Where one turn sends some rows of the set: a few examples, then the rows asked:
Vig: 2.5,-17.0,-9.7,-3.3,-23.8,9.5,18.5,-5.6,20.5,-6.2,-14.2,-29.4,17.5,-13.1,-17.1,-21.8,-36.0,-0.3,-11.6,9.0,-4.9,-22.0,-17.2,13.3,1.0,-1.4,-5.5,-5.7,-2.4,8.6,3.5,12.5,32.2,13.7,-10.0,29.6,16.8,-37.3,14.8,12.2,-18.2,2.0,-44.5,-21.8,21.6,-4.8
zolil: 2.5,-4.4,-29.7,11.7,-8.2,11.0,15.8,-2.3,-27.7,15.9,-12.4,2.5,19.3,-9.9,-4.8,-22.9,-42.8,6.1,-1.2,-20.6,-18.2,-36.2,-23.8,4.1,0.7,-2.1,0.0,-8.7,-13.2,-3.1,9.2,0.7,-2.4,13.9,-13.6,7.3,21.7,-35.8,11.7,15.6,-5.1,-3.2,-38.0,-24.0,-16.6,-9.7
Nativ: -15.5,14.1,5.3,18.5,-15.9,5.0,6.0,-11.0,22.1,0.1,-29.5,-9.2,18.4,-16.5,-5.6,-32.5,-28.2,-9.1,-16.9,-13.9,-17.9,-29.3,-24.4,8.6,1.8,-5.0,-4.1,5.9,4.5,46.5,-7.0,17.0,5.6,5.9,0.3,20.6,2.4,-47.0,6.1,24.2,-29.9,-22.2,-17.8,-24.1,-12.8,3.8
viset: 3.4,6.6,3.6,-5.0,-15.0,25.8,8.9,-3.9,13.6,-2.8,-20.3,-22.4,23.9,-4.8,-14.2,-6.1,-18.8,0.9,-13.9,16.1,-10.6,-3.2,-13.0,10.3,-5.4,12.8,-7.6,2.5,11.8,3.9,-4.4,15.7,26.7,15.6,-17.7,17.9,5.3,-28.6,16.2,11.4,-19.9,-4.6,-34.8,-19.0,10.6,-6.6
Niked: 9.9,8.6,6.7,14.1,-0.6,3.7,20.7,-4.6,16.2,13.2,-5.5,-8.4,23.4,-6.5,5.6,-20.6,1.4,-0.1,-3.4,-15.0,-12.9,-33.0,-27.6,8.0,-10.7,3.1,-7.2,-5.2,-0.8,6.4,2.7,14.3,19.2,13.9,3.3,24.4,3.2,-53.8,13.1,10.8,-15.2,1.7,9.6,-8.8,5.3,0.7
Tam: -21.6,5.7,3.9,17.2,-21.7,10.4,11.1,-13.9,24.6,5.6,-31.3,-11.6,29.1,-5.2,19.2,-20.5,-24.5,-2.2,-2.3,-7.7,-26.5,-26.1,-32.5,7.7,-13.2,2.6,-5.0,13.1,-7.2,33.4,-11.5,7.2,3.4,7.0,-12.0,28.0,3.6,-46.1,-3.5,14.3,-10.3,-21.0,-23.9,-20.8,-2.4,2.1
Votog: -6.9,5.7,-28.9,41.7,-22.8,-4.4,18.8,-6.7,11.4,-12.3,-12.3,-10.5,10.9,-9.0,-2.7,-21.1,-13.6,-6.2,-7.4,2.5,-19.8,-19.6,-26.3,15.7,2.3,6.1,-10.4,-6.0,-21.9,7.6,5.8,14.1,-12.9,15.1,-14.1,-22.5,18.2,-51.6,8.5,15.1,-15.5,-1.7,-21.8,-21.2,29.5,5.3
revek: 5.2,-3.2,-12.9,15.5,-9.9,2.6,15.2,2.6,-35.1,21.8,-3.3,-2.8,21.3,-13.6,-6.9,-20.5,-20.7,-3.4,-8.4,-24.3,-25.0,-52.3,-15.6,14.5,-4.1,-5.1,-15.4,-2.7,-7.8,9.3,1.8,7.4,-2.4,15.9,-5.8,-0.5,15.4,-38.8,16.9,16.7,3.9,-3.0,-48.0,-30.3,-7.4,4.3
besuz: 16.2,4.2,5.1,14.6,-6.3,-1.5,18.8,-0.9,16.6,7.4,-6.4,-8.9,20.4,-7.8,4.2,-23.8,-5.8,-3.3,-6.2,-18.6,-10.3,-44.3,-27.9,8.7,-4.3,-4.7,-8.1,-5.3,-2.6,10.3,3.8,17.1,25.3,14.5,7.1,27.2,11.5,-53.0,15.4,16.3,-15.7,1.9,8.9,-11.7,7.2,0.7
Kefo: 1.7,-3.9,8.0,1.9,-16.4,8.3,14.5,1.5,12.8,1.5,-7.1,-27.6,23.5,-17.4,-17.1,-18.9,-18.0,-9.6,-16.4,9.1,-16.7,-23.7,-9.6,24.9,-11.9,1.4,-18.4,-9.8,13.9,14.6,-5.7,28.7,26.9,19.0,-6.8,9.8,0.4,-48.0,15.7,13.8,-20.9,-1.8,-48.3,-24.3,20.3,5.3
Kimom: 3.0,8.5,-19.4,36.2,-22.5,0.8,16.2,-24.2,-2.7,-24.5,-22.5,-16.6,8.3,-2.9,-2.6,-10.0,-14.4,-5.1,-18.4,-9.7,-10.8,-19.4,-24.5,16.4,16.2,-5.9,-8.1,-2.1,-14.8,16.7,2.5,-0.5,3.8,18.9,-10.4,-14.0,13.1,-30.9,20.7,10.2,-10.1,-8.7,-11.0,-32.3,25.6,5.6
lor: 5.9,2.8,-16.2,31.0,-27.5,-8.5,7.5,-4.5,10.1,-18.5,-19.5,-8.2,15.2,-10.5,-12.9,-14.2,3.1,-5.9,-19.3,-16.0,-22.5,-20.0,-15.5,9.8,11.7,7.1,-16.9,-9.5,-5.2,4.7,8.6,3.0,-17.8,9.7,-31.6,-11.8,1.4,-35.9,19.4,18.2,-12.8,-9.8,-17.7,-27.1,17.8,1.5
sesu: 1.5,-6.3,1.7,46.4,-35.2,5.7,16.8,-14.2,-25.8,9.7,-15.6,-9.3,21.0,-3.9,-21.6,-14.9,-18.7,2.1,-14.3,6.9,-10.0,-23.8,-22.6,25.5,1.0,-3.8,-13.4,-5.6,-3.3,18.0,-0.1,-1.5,-11.7,5.0,-6.6,1.4,9.9,-16.4,7.6,9.2,-8.4,-7.9,-56.9,-20.4,-5.3,4.7
putis: 16.3,7.2,-0.5,13.7,-2.6,-0.7,16.0,-3.6,19.6,7.8,-10.4,-9.9,25.8,-4.6,3.0,-20.6,-4.6,2.9,-3.0,-18.7,-4.3,-32.8,-26.8,3.2,-1.4,-0.3,-7.6,-2.6,-2.1,5.3,6.4,13.2,21.7,9.4,0.3,29.7,10.7,-53.6,14.5,16.0,-13.3,8.1,8.9,-8.6,0.9,-4.5
Toses: -0.6,17.7,-15.8,12.6,1.7,20.0,12.7,-1.8,-39.3,25.7,-8.6,3.7,17.9,-10.5,-12.9,-17.3,-19.6,0.8,-9.1,-10.6,-17.7,-29.9,-17.1,5.8,0.7,6.5,-4.8,4.9,-5.5,6.5,3.1,4.9,-4.7,15.3,-3.8,-7.7,15.3,-28.7,18.2,16.0,-9.7,-6.5,-32.8,-23.1,-16.7,-1.3
ligok: -19.0,5.3,-3.4,15.1,-19.8,-4.6,9.8,-10.5,30.6,10.6,-21.7,-15.2,25.8,-15.8,-4.6,-29.1,-6.9,-4.4,-9.6,-9.2,-12.6,-34.0,-20.8,2.2,3.8,5.6,-9.5,25.8,-6.7,43.5,-2.7,6.6,-1.3,-3.8,-5.6,32.9,9.9,-47.1,6.0,22.2,-10.5,-5.6,-31.7,-21.6,-2.3,7.1
Lunil: 6.3,-11.4,-4.6,44.4,-42.2,3.9,11.3,-4.7,-17.6,5.5,-21.3,-2.0,22.0,-2.0,-21.6,-18.2,-31.3,1.7,-11.6,3.2,-13.4,-26.1,-26.0,21.4,1.5,-5.9,-11.8,-14.6,-3.5,9.8,3.0,2.2,-15.1,3.3,-14.4,3.8,15.2,-19.7,4.1,15.0,-13.1,-9.3,-56.5,-16.5,-10.1,-2.4
Rakez: 0.3,1.2,-8.5,49.6,-30.4,9.0,14.2,-11.0,-19.5,9.3,-19.4,-4.3,21.4,-2.7,-24.7,-18.1,-30.4,4.4,-10.6,12.5,-4.9,-14.4,-25.4,19.6,3.7,-1.3,-8.4,-6.6,-4.9,14.0,3.0,3.2,-14.2,2.4,-5.9,-3.5,15.4,-22.6,4.2,13.9,-17.5,-1.9,-55.0,-13.3,-11.7,-2.2

Kimom moves to Votog
revek moves to Toses
Niked moves to putis
And these:
Kefo moves to viset
ligok moves to Nativ
sesu moves to Rakez

